In the data rows, zero lies at 7.5, halfway between 7 and 8.
Some points, one per row:
vec![7, 7, 7, 9, 7, 8, 9, 6, 10, 7, 7, 14, 3, 10, 9, 7, 7, 9, 5, 9, 7, 9, 7,
     5, 9, 3, 14, 9, 6, 9, 9, 7]
vec![10, 9, 7, 9, 11, 9, 6, 7, 10, 9, 9, 5, 5, 3, 6, 8, 5, 5, 7, 4, 8, 10, 9,
     7, 7, 6, 6, 8, 12, 10, 8, 11]
vec![5, 5, 0, 4, 7, 5, 8, 7, 10, 9, 5, 13, 2, 8, 7, 7, 6, 8, 3, 12, 6, 8, 10,
     11, 7, 8, 7, 7, 10, 5, 12, 4]
vec![8, 10, 4, 9, 4, 7, 7, 11, 7, 9, 1, 11, 10, 8, 6, 6, 7, 12, 8, 6, 8, 10, 7,
     8, 7, 4, 5, 9, 6, 7, 6, 2]
vec![0, 8, 3, 14, 5, 5, 13, 7, 8, 7, 5, 13, 5, 9, 8, 2, 11, 10, 5, 10, 1, 2, 5,
     10, 9, 6, 11, 15, 0, 9, 10, 8]
vec![8, 11, 8, 8, 7, 9, 8, 7, 7, 12, 10, 6, 8, 9, 9, 11, 7, 9, 8, 7, 4, 6, 10,
     8, 10, 6, 6, 3, 7, 10, 6, 8]
vec![8, 5, 4, 7, 8, 4, 7, 9, 6, 8, 4, 12, 7, 14, 4, 6, 9, 9, 2, 12, 6, 4, 10,
     4, 6, 9, 7, 8, 6, 7, 8, 8]
vec![4, 8, 6, 6, 9, 7, 10, 8, 5, 4, 8, 9, 5, 12, 3, 6, 5, 4, 11, 7, 8, 7, 8,
     9, 10, 3, 11, 9, 4, 9, 9, 5]
vec![11, 9, 9, 8, 7, 9, 4, 8, 6, 5, 4, 6, 10, 11, 7, 10, 9, 8, 7, 11, 4, 10, 9,
     7, 9, 10, 5, 9, 9, 8, 8, 8]
vec![8, 8, 8, 4, 6, 6, 9, 5, 8, 10, 4, 10, 7, 8, 5, 5, 8, 7, 7, 9, 6, 8, 4,
     10, 6, 9, 8, 8, 11, 6, 8, 5]
vec![8, 5, 12, 10, 5, 8, 6, 3, 5, 9, 15, 7, 7, 11, 9, 10, 7, 5, 11, 7, 7, 10, 7,
     1, 7, 6, 11, 10, 6, 9, 5, 10]
vec![9, 7, 8, 6, 11, 11, 10, 10, 5, 6, 5, 8, 12, 8, 8, 7, 6, 9, 10, 4, 9, 11, 3,
     9, 5, 6, 4, 6, 10, 12, 3, 3]
vec![12, 15, 15, 9, 11, 7, 4, 6, 8, 8, 15, 0, 10, 1, 13, 15, 4, 3, 9, 4, 14, 9, 10,
     7, 7, 14, 3, 3, 13, 10, 4, 14]
vec![2, 4, 5, 6, 2, 5, 9, 9, 9, 5, 6, 14, 8, 15, 5, 2, 12, 5, 2, 10, 0, 8, 8,
     5, 4, 0, 12, 10, 0, 8, 12, 0]
vec![3, 4, 7, 7, 9, 5, 5, 9, 6, 9, 8, 7, 6, 11, 7, 9, 6, 9, 7, 7, 7, 6, 6,
     7, 8, 13, 7, 11, 8, 6, 9, 4]
vec![9, 12, 12, 6, 11, 11, 9, 9, 5, 7, 5, 2, 10, 6, 13, 6, 8, 11, 10, 7, 10, 11, 5,
     7, 7, 10, 10, 4, 11, 6, 4, 8]
vec![13, 11, 11, 7, 11, 9, 5, 8, 9, 5, 6, 6, 9, 3, 8, 8, 10, 7, 15, 2, 14, 8, 7,
     5, 4, 6, 5, 8, 14, 11, 6, 9]
vec![4, 8, 8, 7, 4, 7, 7, 4, 8, 4, 4, 14, 13, 12, 5, 3, 8, 7, 5, 9, 3, 9, 9,
     8, 10, 1, 9, 7, 6, 4, 7, 1]
vec![12, 11, 7, 9, 11, 6, 3, 11, 9, 6, 5, 10, 8, 5, 6, 7, 7, 11, 9, 9, 7, 5, 7,
     11, 11, 8, 4, 9, 10, 7, 11, 9]
vec![6, 8, 10, 8, 12, 13, 8, 7, 6, 6, 6, 6, 9, 7, 12, 10, 8, 10, 11, 5, 7, 10, 3,
     7, 9, 9, 7, 9, 13, 9, 3, 9]
vec![8, 2, 7, 5, 8, 10, 8, 7, 4, 8, 6, 10, 11, 9, 5, 8, 6, 9, 4, 6, 8, 11, 10,
     9, 7, 9, 6, 4, 7, 6, 7, 3]
vec![11, 9, 9, 10, 12, 7, 11, 6, 7, 6, 6, 6, 11, 7, 9, 5, 8, 8, 9, 8, 8, 6, 4,
     13, 9, 8, 5, 9, 11, 5, 6, 7]
vec![12, 3, 10, 9, 13, 9, 8, 10, 7, 6, 5, 10, 6, 4, 12, 7, 8, 9, 6, 10, 6, 10, 6,
     12, 8, 11, 7, 4, 9, 8, 7, 7]
vec![5, 6, 6, 6, 8, 7, 7, 8, 5, 4, 6, 10, 8, 8, 9, 6, 8, 6, 8, 7, 6, 8, 10,
     6, 10, 5, 11, 4, 8, 7, 7, 1]
vec![8, 8, 5, 5, 10, 4, 11, 12, 9, 8, 8, 8, 6, 6, 9, 9, 7, 8, 11, 8, 6, 9, 7,
     9, 7, 12, 7, 5, 7, 8, 3, 5]
vec![7, 7, 7, 10, 8, 9, 9, 7, 11, 6, 5, 9, 6, 6, 8, 7, 8, 9, 9, 10, 8, 10, 4,
     9, 10, 7, 6, 6, 8, 6, 8, 6]
vec![8, 8, 8, 5, 7, 5, 6, 8, 11, 8, 6, 5, 4, 3, 9, 10, 9, 6, 7, 5, 9, 8, 10,
     10, 10, 13, 4, 7, 13, 10, 4, 10]
vec![9, 9, 10, 8, 8, 9, 10, 7, 4, 6, 8, 7, 7, 5, 8, 8, 8, 7, 6, 9, 7, 9, 8,
     7, 8, 8, 10, 6, 6, 9, 6, 7]
10 more points follow, each with its number after it:
vec![13, 10, 11, 6, 8, 7, 6, 6, 9, 10, 8, 0, 10, 3, 5, 11, 11, 8, 9, 6, 8, 6, 6,
     10, 6, 14, 3, 6, 14, 4, 4, 6] 0
vec![9, 9, 12, 12, 8, 10, 9, 7, 6, 4, 7, 3, 5, 4, 12, 9, 6, 8, 9, 9, 7, 7, 10,
     9, 9, 13, 5, 6, 8, 8, 7, 11] 1
vec![6, 10, 10, 9, 2, 6, 6, 10, 7, 9, 8, 8, 7, 8, 6, 11, 6, 9, 5, 7, 9, 4, 13,
     7, 6, 13, 7, 6, 8, 11, 8, 10] 2
vec![6, 6, 7, 9, 4, 8, 4, 8, 9, 8, 4, 11, 3, 9, 7, 5, 6, 8, 10, 9, 8, 8, 5,
     6, 9, 1, 12, 14, 3, 11, 10, 6] 3
vec![7, 9, 6, 6, 9, 4, 6, 11, 8, 8, 7, 8, 5, 12, 2, 10, 5, 9, 9, 9, 11, 10, 9,
     7, 7, 15, 9, 4, 5, 6, 6, 6] 4
vec![4, 5, 3, 6, 5, 2, 10, 11, 9, 6, 5, 12, 5, 9, 5, 9, 8, 5, 5, 9, 6, 7, 10,
     9, 9, 7, 9, 4, 5, 3, 6, 7] 5
vec![4, 5, 5, 7, 8, 5, 10, 5, 6, 6, 4, 15, 7, 8, 8, 9, 8, 10, 6, 7, 4, 7, 8,
     9, 4, 8, 9, 6, 4, 1, 9, 1] 6
vec![8, 8, 8, 5, 4, 9, 9, 5, 9, 3, 10, 7, 6, 5, 8, 7, 7, 4, 8, 11, 6, 7, 7,
     9, 10, 9, 9, 12, 7, 6, 8, 11] 7
vec![7, 8, 9, 6, 7, 10, 7, 10, 7, 11, 7, 11, 9, 6, 9, 5, 10, 9, 9, 6, 7, 8, 7,
     7, 7, 8, 8, 7, 7, 6, 9, 9] 8
vec![4, 7, 6, 6, 8, 8, 9, 9, 8, 5, 5, 11, 4, 8, 10, 8, 8, 8, 8, 9, 8, 4, 6,
     10, 9, 4, 11, 10, 7, 6, 11, 6] 9
Which three of these numbered points are nearest to each point below, looking only along the 8 directions in which the first points spread most? Their numbers follow each, nearest first.
vec![6, 1, 6, 9, 6, 6, 7, 5, 10, 6, 5, 10, 7, 10, 10, 7, 10, 9, 4, 10, 8, 8, 5,
     11, 8, 4, 11, 9, 1, 3, 7, 1] > 6 9 5
vec![1, 7, 4, 8, 8, 5, 7, 7, 7, 10, 3, 15, 10, 10, 6, 1, 10, 11, 13, 12, 2, 10, 5,
     8, 6, 0, 9, 10, 2, 5, 13, 1] > 6 3 9
vec![10, 9, 6, 5, 6, 4, 8, 6, 5, 5, 4, 10, 9, 6, 6, 7, 9, 6, 7, 9, 9, 10, 8,
     8, 5, 9, 6, 11, 7, 8, 9, 6] > 8 4 9
vec![8, 7, 4, 4, 6, 8, 7, 8, 9, 5, 8, 6, 10, 8, 9, 6, 8, 8, 8, 9, 9, 11, 7,
     8, 7, 6, 6, 6, 3, 8, 5, 8] > 8 7 4
vec![8, 8, 5, 6, 9, 8, 9, 5, 5, 6, 3, 5, 4, 7, 8, 12, 10, 7, 3, 7, 9, 4, 9,
     7, 9, 13, 7, 3, 9, 5, 7, 7] > 4 8 2
vec![6, 6, 1, 8, 4, 5, 11, 5, 8, 7, 7, 8, 4, 11, 5, 5, 9, 5, 4, 10, 10, 6, 8,
     7, 9, 9, 7, 8, 7, 8, 12, 5] > 5 9 6
vec![3, 5, 1, 2, 4, 5, 6, 6, 13, 8, 3, 13, 6, 11, 3, 2, 9, 7, 8, 8, 6, 6, 9,
     8, 7, 8, 8, 9, 6, 5, 9, 7] > 5 6 9
vec![7, 9, 7, 6, 5, 8, 10, 10, 8, 10, 8, 5, 7, 8, 7, 9, 11, 10, 8, 4, 10, 4, 7,
     8, 9, 10, 5, 7, 8, 6, 9, 11] > 2 8 4
vec![10, 7, 11, 8, 6, 7, 8, 4, 10, 11, 15, 4, 7, 5, 5, 9, 6, 6, 11, 7, 6, 5, 4,
     7, 5, 6, 15, 10, 1, 10, 10, 11] > 7 8 2
vec![9, 10, 6, 11, 2, 6, 5, 4, 8, 11, 13, 4, 9, 7, 7, 9, 5, 4, 7, 7, 9, 7, 5,
     1, 9, 4, 6, 10, 4, 9, 9, 14] > 2 7 8
vec![6, 4, 3, 7, 3, 5, 7, 7, 7, 8, 4, 13, 3, 11, 6, 5, 8, 9, 7, 7, 5, 6, 9,
     9, 7, 7, 10, 4, 6, 4, 9, 1] > 6 5 9
vec![7, 10, 9, 8, 6, 10, 9, 9, 7, 12, 10, 3, 4, 0, 9, 9, 5, 4, 10, 5, 7, 10, 5,
     8, 7, 10, 8, 6, 8, 5, 1, 15] > 1 7 0
vec![7, 11, 11, 6, 8, 11, 6, 7, 6, 8, 5, 11, 9, 8, 7, 9, 7, 11, 6, 7, 9, 7, 8,
     8, 9, 6, 6, 2, 9, 7, 4, 3] > 8 4 7
vec![7, 5, 8, 7, 7, 8, 4, 4, 13, 7, 7, 11, 8, 11, 8, 0, 6, 8, 10, 6, 5, 6, 7,
     9, 5, 2, 9, 14, 2, 7, 9, 5] > 3 9 8
vec![5, 3, 5, 6, 12, 5, 11, 11, 6, 6, 4, 11, 7, 9, 10, 6, 9, 8, 3, 6, 7, 5, 7,
     6, 7, 4, 10, 6, 5, 5, 11, 7] > 6 9 5
vec![8, 6, 12, 9, 6, 8, 7, 9, 7, 6, 9, 2, 8, 2, 6, 9, 6, 8, 7, 8, 7, 6, 8,
     7, 8, 10, 8, 7, 12, 8, 5, 13] > 1 7 8
vec![9, 8, 10, 8, 6, 12, 9, 12, 10, 7, 7, 7, 7, 8, 7, 12, 12, 10, 7, 7, 8, 8, 3,
     7, 10, 6, 9, 8, 6, 7, 6, 7] > 8 7 9
vec![9, 9, 11, 7, 8, 9, 6, 3, 9, 11, 15, 0, 6, 3, 7, 11, 7, 4, 9, 7, 12, 7, 7,
     3, 6, 12, 6, 4, 13, 4, 2, 15] > 1 0 2
vec![9, 11, 12, 7, 10, 11, 8, 10, 7, 8, 11, 1, 11, 7, 8, 9, 10, 6, 7, 6, 12, 7, 10,
     7, 7, 14, 3, 5, 14, 9, 5, 6] > 0 1 2
vec![8, 5, 7, 8, 8, 4, 10, 5, 10, 10, 9, 10, 4, 10, 6, 7, 9, 7, 6, 9, 6, 9, 8,
     12, 10, 8, 8, 5, 5, 2, 6, 8] > 5 7 9
vec![7, 3, 7, 7, 8, 4, 8, 9, 6, 12, 6, 6, 6, 8, 7, 9, 6, 7, 4, 7, 7, 10, 6,
     4, 7, 5, 4, 3, 7, 12, 6, 5] > 4 8 2
vec![15, 13, 14, 6, 8, 8, 2, 5, 7, 9, 15, 0, 13, 0, 8, 12, 7, 8, 13, 4, 13, 8, 7,
     5, 7, 14, 2, 5, 15, 10, 3, 14] > 0 1 2
vec![6, 6, 8, 12, 6, 6, 4, 4, 11, 5, 8, 9, 5, 8, 4, 2, 9, 7, 10, 6, 3, 10, 8,
     7, 7, 5, 8, 12, 2, 8, 11, 7] > 3 9 7
vec![6, 5, 7, 7, 4, 4, 6, 10, 8, 10, 6, 7, 9, 10, 6, 6, 6, 7, 9, 9, 7, 9, 8,
     7, 7, 9, 7, 6, 10, 4, 4, 5] > 4 8 2
vec![11, 10, 12, 8, 9, 11, 6, 5, 2, 8, 8, 2, 10, 5, 8, 7, 9, 8, 9, 3, 11, 9, 9,
     6, 4, 13, 3, 5, 14, 10, 3, 7] > 0 1 8
vec![8, 10, 11, 7, 11, 9, 7, 7, 3, 6, 8, 3, 10, 3, 6, 8, 8, 5, 12, 4, 10, 7, 10,
     12, 8, 10, 1, 7, 10, 7, 5, 0] > 0 8 4
vec![5, 8, 2, 9, 8, 8, 10, 7, 12, 3, 4, 11, 3, 8, 9, 5, 12, 6, 10, 11, 6, 8, 7,
     7, 10, 5, 11, 11, 1, 7, 11, 6] > 9 3 7
vec![13, 15, 15, 9, 8, 9, 4, 6, 10, 10, 15, 0, 10, 1, 9, 11, 3, 8, 12, 1, 12, 6, 5,
     4, 5, 11, 1, 7, 15, 5, 1, 15] > 0 1 2
vec![7, 10, 7, 6, 10, 9, 10, 11, 6, 12, 10, 9, 8, 7, 6, 9, 8, 6, 7, 6, 8, 10, 4,
     9, 6, 6, 9, 8, 6, 5, 8, 5] > 8 9 7
